Each row has a name. Each piece below is followed by the name of the row it came from, unless a question asks for something else. Each question is about the rows just above it.

[144 141 136  81 132 128 149 169 139 126 106  90  93  57 134  88 149 127
 127] -> meket
[117 119 111 176 130 123 185  89 115 119 150 157 169 184 123 164 122 125
 126] -> dup
[ 70  87 108 106  94 131 154 158 114 124 129 136  97 110 137 115  36 155
 117] -> Sego
[151 155 142  73 137 133 144 175 140 129  95  80  92  56 141  86 166 113
 131] -> kap
dup without one entry, shuffled: [130 176 115 164 123 185 123 111  89 126 150 117 122 119 169 119 157 125]. Gone:  [184]
Which entry of Sego is missing from [136 154  94 131 106 158 124  87 155 137 129  36 108  97 110  70 117 114]?  [115]
Sego without one entry, shuffled: [155 106  94  36 108  97  70 154 131 158 129 114 115 117 124 110 137  87]. Gone:  [136]
Shuffled Sego with one entry gone: [110 129  36 136  70 131 154 108  87 117  97 155 124  94 137 114 106 158], missing  [115]
Among the named rows, does one hold [142  73] next to each other, in this order?  yes

[123 148 102  76 107 126] : kuf
[136 174 161  43 112 112] : kupo
[123 163 137 151 162  84] : Budun
[116 146 142 100 193 107] : Zuga
[143 126  96 123 151  78] : nupab
[134  97 135 115 114 153] : rane
[102 154 143 126 113 168] : godeg
[110 154 143 126 113 168] : nezu
[142 107 193 100 147 116] : Poti
Which row holds these entries in another order? [116 147 100 193 107 142]  Poti
Budun without one entry, shuffled: [151 123  84 163 137]. Gone:  [162]
Among the named rows, does one hold [142 100] next to each other, in this order?  yes
Among the named rows, does one hold [113 168] next to each other, in this order?  yes

[207 118 146 112 200  92 186 196 119  56 134  91 198]  tepu
[155 208  74 206 170 157 162 155 216  87  66 175 169]  nuda
[101  73 210 119  92 139 109  96  86 207 223 105  94]  fef
[122 202  86 203 139 174 139 125 214 131  85 184 138]  mafa
[193  74 194  73 178  81 174 179  76  84 186  84 182]  fos
[195  74 194  73 178  81 174 196  76  84 186  69 182]  kaze
[174  74 194  73  84  84 182  81 178 179  76 186 194]  kovo
[171  87 188  88 158 101 158 158  91 111 183  88 162]  Dav
[195  74 194  73 178  81 174 179  76  84 186 105 182]  Mugu
[179  84 194  81  73  74  84 182 178 186 174  76 193] is which row reordered?  fos
Is [ 65 175] printed in one of the named rows, side by side and in this order?  no
Shuffled fos with one entry gone: [193 174 179 182  84  84 178 186  74  81  76  73], missing  [194]
Shuffled kaze with one entry gone: [ 69 178  74 186 174 182  73 194  84  76  81 196], missing  [195]

[ 98  64 191 104 196  83] -> lafim
[210 142  63 215  67 127] -> gedub
[143 156 135 138 136 157] -> lokaz
[134 135 136 145 137 136] -> Veno
[143 161 137 143 138 160] -> seb
lokaz without one entry, shuffled: [156 157 138 143 136]. Gone:  [135]
Does one of the named rows hold [135 136 145 137 136] side by side, in this order?  yes
[134 135 136 136 137 145] is which row reordered?  Veno
[160 137 143 143 138 161] is which row reordered?  seb
Is [156 135] printed in one of the named rows, side by side and in this order?  yes
Shuffled Veno with one entry gone: [134 136 136 137 145], missing  [135]

[212  85  67 198  34] : mefo
[216 199 149 115 202] : konus
[ 39 171 141 152 163] : tem
[ 49  52 136 100 147] : Sutef
Is [212  85  67] printed in one of the named rows, side by side and in this order?  yes
Among the named rows, does one hold [149 199] next to each other, in this order?  no

[175  89 144 119 156 118 120]  ser
[130 103 115 122 122 141 150]  Fofu
[179  89 144 119 156 118  98]  poda
[179  86 142 117 155 139 121]  vem
[145 193 183 100 198  99 118]  selu
[ 97 118 179 144 156  89 119]  Vosu
[145 193 183 117 155 121 104]  Seg
[166  56 113 129 121 138 119]  Zop
Which row holds these entries in another order? [ 98 118 156 119 144  89 179]  poda
Which entry of ser is missing from [144  89 120 156 175 118]?  [119]

[108 113 109 110 144  97 152  86]  lus
[104 146 129 142 121  98 118  86]  Ribik
[ 38 145 181  90 120 182 112 159]  rolu
[103 133 157 108  96 145 129 122]  pida
[145 126 119 137 144 129 147 122]  nek
[113 132 142 149 111 116 134 105]  Fika
[182 154 154 167 112 154 184  88]  zavun
Does one of the named rows hold [ 38 145] side by side, in this order?  yes
rolu without one entry, shuffled: [112 182 159 145  38  90 120]. Gone:  [181]
Shuffled lus with one entry gone: [144  97 108 152 113  86 110], missing  [109]

[129 152 135  65 142 149 115  96 130 119 140 105] : gep
[142 143 143 136 153 152 148 114 103 122 140 208] : sipi
[ 64 140 129 115 130 105 142 135 152  96  65 149] : Mamub
Put [149 119 105 129 142  65 140 135  96 115 130 152] back in order: which row is it?  gep
Does one of the named rows hold [129 152 135  65] side by side, in this order?  yes
Mamub without one entry, shuffled: [105 142 152 135 149  64 130 129 115 140  96]. Gone:  [65]

[112 126 131 133 129 136 160 121 129]  Rupo
[144 128 139 141 145 126 137 114 108]  lib
[106 127 123 126 118 134 140 131 141]  sose
[112 126 131 133 129 136 140 124 126]  taveb
[124 130 110 104 105 124  89 155 153]  ruret
[119 132  97  80  89 129  98 175 172]  Rez
[106 130 101  85  89 134 121 168 173]  kudev
[133 129 126 124 128 127 123 133 128]  Tul
[112 136 131 133 129 136 140 124 126]  Vemur
[136 124 162 181 175 131 177  76  77]  dok
Which entry of sose is missing from [140 106 127 134 131 141 123 118]?  [126]
Shuffled dok with one entry gone: [124 131 136 177 175  76 162  77], missing  [181]

[128 128 129 127 128 127 129 128 129 128 127 128 129 128 128 129 127 127
 128 127] -> gades
[126 135 132 129 129 123 126 130 127 126 126 123 128 129 126 130 126 134
 127 124] -> kalup
[160  74 142  96 108 134 179 115 174 138 109 134 173 104 161 171 133  65
  99 116] -> Det
[129 126 125 127 129 131 128 127 127 130 127 131 127 129 128 126 131 128
 127 131] -> zov
[126 133 128 125 130 127 127 126 126 130 124 129 128 131 127 128 130 131
 125 128] -> lelin
[ 95 188 113 159 151 122  74 138  78 119 144 123  80 156  93  82 125 196
 156 142] -> gesi
Does one of the named rows hold [ 74 142  96 108] side by side, in this order?  yes
gesi without one entry, shuffled: [156  95 156 159 125 119 151  78 123 138  80  82 122  93 113 196  74 142
 144]. Gone:  [188]
Among the named rows, does one hold [129 128 128 129 128] next to each other, in this order?  no
gesi without one entry, shuffled: [138 156  78 188 159 125 142  93 144 119  80  95 122 151 113  74 123 196
 156]. Gone:  [82]
Does one of the named rows hold [129 128 129] side by side, in this order?  yes
Among the named rows, does one hold [108 134 179] next to each other, in this order?  yes

[162 171  98 117 112 188  88 141 128 174 174 132 130  78 122]  Fepon
[166  91  76 124 169 133 191 114 134 172 175 133 102 134 124]  Ladum
[162  88  78 128 171 132 188 122 141 174 174 130 112 116  98]  nimi
[124 129 124 131 131 131 125 123 135 130 131 123 133 126 125]  gavul
[174 174  78 141 135 171 162 128 188  88 123 130 109 118 132]  Kobu
[165  90  80 124 174 130 193 112 139 169 176 131 104 136 123]  Zut
[131  81 125 111 192 112 189 143 127 133 156 163 116 112  94]  fivid
[162  88  78 128 171 132 188 122 141 174 174 130 109 135 118]  led
[128  79 123 112 191 112 185 144 126 133 157 164 115 114  95]  kif
Put [188 174 122 116 132 141  88  78 112 128 174  98 162 130 171] back in order: which row is it?  nimi
Is [109 130 174 174] printed in one of the named rows, side by side and in this order?  no
[ 78  88 109 118 122 128 130 132 135 141 162 171 174 174 188] is which row reordered?  led

[127  87  80 186  92  60 194  71  75 123  97  91] -> zil
[127  87  80  81  92  60 194  71  75 123  97  96] -> fek
[191 188 112  43  82 205  43 204 102 192  92  90] -> nas
[132  65  79 173 100  75 172  69  98 131 103 112] -> nepib
Which entry of nepib is missing from [ 75  79  98  65 112 132 172  69 173 100 103]?  [131]
Put [112 132  65  79 173 100  75 172  69  98 131 103] back in order: which row is it?  nepib
Among the named rows, does one hold [ 98 131 103] next to each other, in this order?  yes
Does one of the named rows hold [192  92  90] side by side, in this order?  yes
Which entry of zil is missing from [ 60 194  75 186  87 123  80  97 127  71  91]?  [92]
Shuffled fek with one entry gone: [ 92  75 194  97  60  71 127  87 123  81  96], missing  [80]
Among the named rows, does one hold [69 98] next to each other, in this order?  yes

[192 101 119 151 196 171 149 124  87  86  80 120 134 117 148 183 151 150
 102] = Diso
[172 112 173 139 207 143 160 138  78  68  94 113 115 141 179 161 114 151
  91] = nis
[107 156 167 163 186  34 121 157 144 115 125 138 178 169  91 130  78 147
 102] = ler
[191 117 136 122 180 145 166 124 116  87  90 110 118 116 157 149 152 148
 117] = Lam
[186 107 156 121 178 144 167 131  78  91  34 115 147 125 163 169 138 157
 102] = kup
[152 127 120 156 135 137 141 134 140 126 116 146 139 113 114 142 140 119
 117] = Gofad
[147  78 130 115 167 102 121 163  91 157  34 168 156 107 144 138 125 178
 186] = gamef
Which entry of ler is missing from [ 78 147 130 121 125 169 156  34 144 163 102 138 186 178 167 107  91 115]?  [157]
Among the named rows, does one hold [191 117] next to each other, in this order?  yes
Put [147 121 186 157 115  91 167 107 169  78  34 102 156 138 125 144 131 178
 163] back in order: which row is it?  kup
[115 107 102 138 144 186 169 167  78 130 157 156 163  91 178 125 121  34
 147] is which row reordered?  ler
Among the named rows, does one hold [116 157 149 152 148] next to each other, in this order?  yes

[123 123 124 148 129 126 123 162 124 158 151 123 124 123 176 125 158 125
 141 138 123 125 167 126 126 126 158 125 133 128 123 154 132]  kogag
[125 123 123 124 125 126 124 176 130 151 124 171 156 124 123 127 124 131
 129 124 124 125 123 198 178 204 192 124 133 129 136 140 131]  buza
[123 125 131 124 125 175 171 127 156 124 129 124 125 204 124 129 124 131
 178 124 123 123 123 176 133 140 124 126 198 151 192 123 136]  Nabe
[176 132 123 126 123 125 129 123 123 123 123 158 151 141 124 148 158 125
 154 126 133 123 158 125 128 124 125 137 124 126 167 126 162]  difo
Put [123 123 123 123 123 123 123 124 124 124 125 125 125 125 126 126 126 126
 128 129 132 133 137 141 148 151 154 158 158 158 162 167 176] back in order: which row is it?  difo
Is [155 124] printed in one of the named rows, side by side and in this order?  no
Which row holds these entries in another order? [162 176 132 123 126 123 125 129 123 123 123 123 158 151 141 124 148 158
 125 154 126 133 123 158 125 128 124 125 137 124 126 167 126]  difo
Which row holds these entries in another order? [123 154 132 123 123 124 148 129 126 123 162 124 158 151 123 124 123 176
 125 158 125 141 138 123 125 167 126 126 126 158 125 133 128]  kogag
Put [131 140 136 129 133 124 192 204 178 198 123 125 124 124 129 131 124 127
 123 124 156 171 124 151 130 176 124 126 125 124 123 123 125] back in order: which row is it?  buza
Does one of the named rows hold [148 129 126 123] side by side, in this order?  yes
Shuffled kogag with one entry gone: [154 125 162 126 158 126 132 124 123 125 176 123 125 123 133 123 129 125
 151 126 158 141 124 126 124 128 123 148 167 123 123 158], missing  [138]

[213 160 130  75 214 151  91 107 207 141 203  92 162 108 164 207 127 102
  74  61] : fon
[ 50 106 118  43 158 112 163  94 179 106  45 144  52 141 106  40 205  71
 118  38] : zam
[ 50 169 142 190 175  40 106  87 158 118  65  42  59 180  43 185 158 156
 184 191] : sut
Which entry of fon is missing from [ 74 207 151 102 213 164 141 162 160 107  75 130 127 207  91  61 214  92
 203]?  [108]
Is [ 45 106 179] printed in one of the named rows, side by side and in this order?  no
Does one of the named rows hold [163  94 179 106] side by side, in this order?  yes
Shuffled sut with one entry gone: [156 158 180 142 169 118  87  65 185  40 158  50  59 175  43 106 184 191
  42], missing  [190]

[ 81  97  62 132 163 117  68 116 138] -> risu
[128 196  53 170  80 188 149 130  67] -> Fab
[126  75  69 169  80 154  46 115 145] -> guse
[ 97  81 132 116 138 164  68 117  62] -> Moman
[127  93  86  81  71  98  43 160 180] -> Balo
[134 103 209 147  86 177 182 156 195] -> rut
[113  66 134 127  40  84 117 172  72] -> nug
[ 93 208 174 158 140 109  80 132 196] -> dazul
[216 150 115 138 217 197 166 112  91] -> fofi
[ 81 204 164  91  94 116 114 196 161] -> Zadi
Among the named rows, does one hold [177 182 157 195] next to each other, in this order?  no
Put [ 40  66  72  84 113 117 127 134 172] back in order: which row is it?  nug
Which row holds these entries in another order? [ 62 138  68  81 132 117 163 116  97]  risu
Among the named rows, does one hold [217 197] next to each other, in this order?  yes
Which entry of guse is missing from [ 46 115  75 145 154  69 126 169]?  [80]
Which entry of fofi is missing from [112 197 216  91 166 115 150 138]?  [217]

[119 177 120  87] = zif
[155 124 114 127] = sugo
[101 107 147  70] = kalu
[170 165 137 138] = zer
[124 142 132 127] = vik
[135 110 148 137] = limib
[164 173 148 131] = kotab
[113 141 150 136] = Berut
[117 118 205  76] = vize
[118 112 149  99] = Kigu
[114 180 138  97] = Fuva
[141 150 112 136] = Kezup
Among the named rows, does one hold [124 114 127] next to each other, in this order?  yes
Does one of the named rows hold [106 147] side by side, in this order?  no
[112 136 141 150] is which row reordered?  Kezup
Among the named rows, does one hold [120 177 119] next to each other, in this order?  no
Does one of the named rows hold [164 173 148 131] side by side, in this order?  yes
Which entry of vize is missing from [ 76 118 205]?  [117]

[157 131 175 134 117 139 164 206  85 130  55 116 109 129 163 150 136  75
 102 140 104 139  59 109 165 148 137 133  96 150 134 110 139 130 155  90
 147 145 110 147 124 153 126 134  70  69 159 113  90 109] = Gepun
[115 142 115 131 171 142 157  97 129 117 102 108 125 168 110 125 125 129
 111  67 136 137 139 109 117 159  92  84 138 108 107 165  83 113 156 126
 137 139 125 127  98 133 141 162 190 158 139 125  98 121] = Mosu
[140  68 108 128 157 137 156 158 129 133 100 153 115 172 159 116 135 152
 110 158 120 129 132  65 159 123 118 128  94  92 138  96 112 119 162 154
 137 163 119 147 133 125 137  91 111 115 135 124 135 146] = Tagek
[129 116 133 151 149 136 135 146 127 137 152 114 122 134 125 138 120  79
 141 154 148 140 131 107 159 146 146 124 103  96 125 160 124 124 112 137
 148 176 157 146 156 109 109 183 113 115 151  96 139  91] = kiz
[115 130 154 109 130  98 156 117 111 170 109 100 144 137 130  86  85 132
 167 107 134 137 109 126 140 127 123 116 135 130 154 135 142 144 105 103
 135 122  85 121  87  65 120 103 117 145 128 142 145 153] = nunop
[129 116 133 151 149 136 135 146 127 137 152 114 122 134 125 138 120  79
 141 154 148 140 131 107 159 146 146 124 103  96 125 160 124 124 112 137
 148 176 157 112 156 109 109 134 113 115 151  96 139  91] = Sov
[ 72 134 145 146 133 138 160 132 149 123 128  68 156 160 156 125  86 118
  98 130 145 137 146 169 130 156 166 106 162  80 116 101 172 167 164 101
 130 173 127 152 126 133  99 196 127 150 107 159 147 130] = Bub
[131 110  99 116 143  80 171 117 126 154 136 115 170 124 119 119 165 101
 176 116 129 166  99 126 114 140 145  95 136 140 136 120 122 174 145 134
  94 108 101 170 124 124 113 111  87 119 114 202  98 153] = vevu
[115  73 154 145 151  98  99 146  90 157 136 125 195 110 136 112 144 112
 150 153 160 179 108 128 153 119 144 142 138 122 134 101 135 140 134 154
 111 140 138 120 146 165 156 133  68 127 112  91 102 124] = vafa
Does one of the named rows hold [135 136] side by side, in this order?  no
Among the named rows, does one hold [190 162] next to each other, in this order?  no
Which row holds these entries in another order? [119 119 165 101 176 116 129 166  99 126 114 140 145  95 136 140 136 120
 122 174 145 134  94 108 101 170 124 124 113 111  87 119 114 202  98 153
 131 110  99 116 143  80 171 117 126 154 136 115 170 124]  vevu
Shuffled Mosu with one entry gone: [127 137  98 110 129 139 111 125 162 131 121 108 159 125 158 107  97  83
 139 142 115 171  98 126 190 136 168 125  67 115 117 102 125 129 141 109
 156 133 125 108 138 139 165 137  84 142 113  92 117], missing  [157]
Does one of the named rows hold [121 103] side by side, in this order?  no
Shuffled Tagek with one entry gone: [100 120 146 110 156 157  94 123 128 140 129 135 137 158 154 162 172 118
 147 124 159 132 108 163 137 112 153 152  91 158 135  96 137 119 135 119
 159 115 128 138 116  65 115 111 133 133 129 125  92], missing  [68]

[177 133 108 141 142 152 196  91  80 119 114 165  38  75 127 125 162 174
  92] : Lavez
[ 96 154 121  93 180  89 157  89 100  82 131 102  44  87 112  97 164 150
 156] : Fosur
[ 80 141 133 114 196 125 119 165 174 108 152  91 121 205 110 128 107 142
 138] : Kuz
[ 97 112  82  89 102  96  89  44 131 156 180 157 121  93  87 100 156 164
 150] : pilef
[121  89 100  96 150 157  87 102 155 131 164  89 156 180  44  82 112  97
  93] : busu
Which row holds these entries in another order? [ 82 131 102  44  87 112  97 164 150 156  96 154 121  93 180  89 157  89
 100]  Fosur
Among the named rows, does one hold [205 121  91 152] next to each other, in this order?  no
[157  82 121 150 180 131  87  89 102 112  96  44 155 100 156  93  89  97
 164] is which row reordered?  busu
Put [ 44  82  87  89  89  93  96  97 100 102 112 121 131 150 156 156 157 164
 180] back in order: which row is it?  pilef
Put [ 93  97 112  82  44 180 156  89 164 131 155 102  87 157 150  96 100  89
 121] back in order: which row is it?  busu
Among the named rows, does one hold [141 133 114 196] next to each other, in this order?  yes

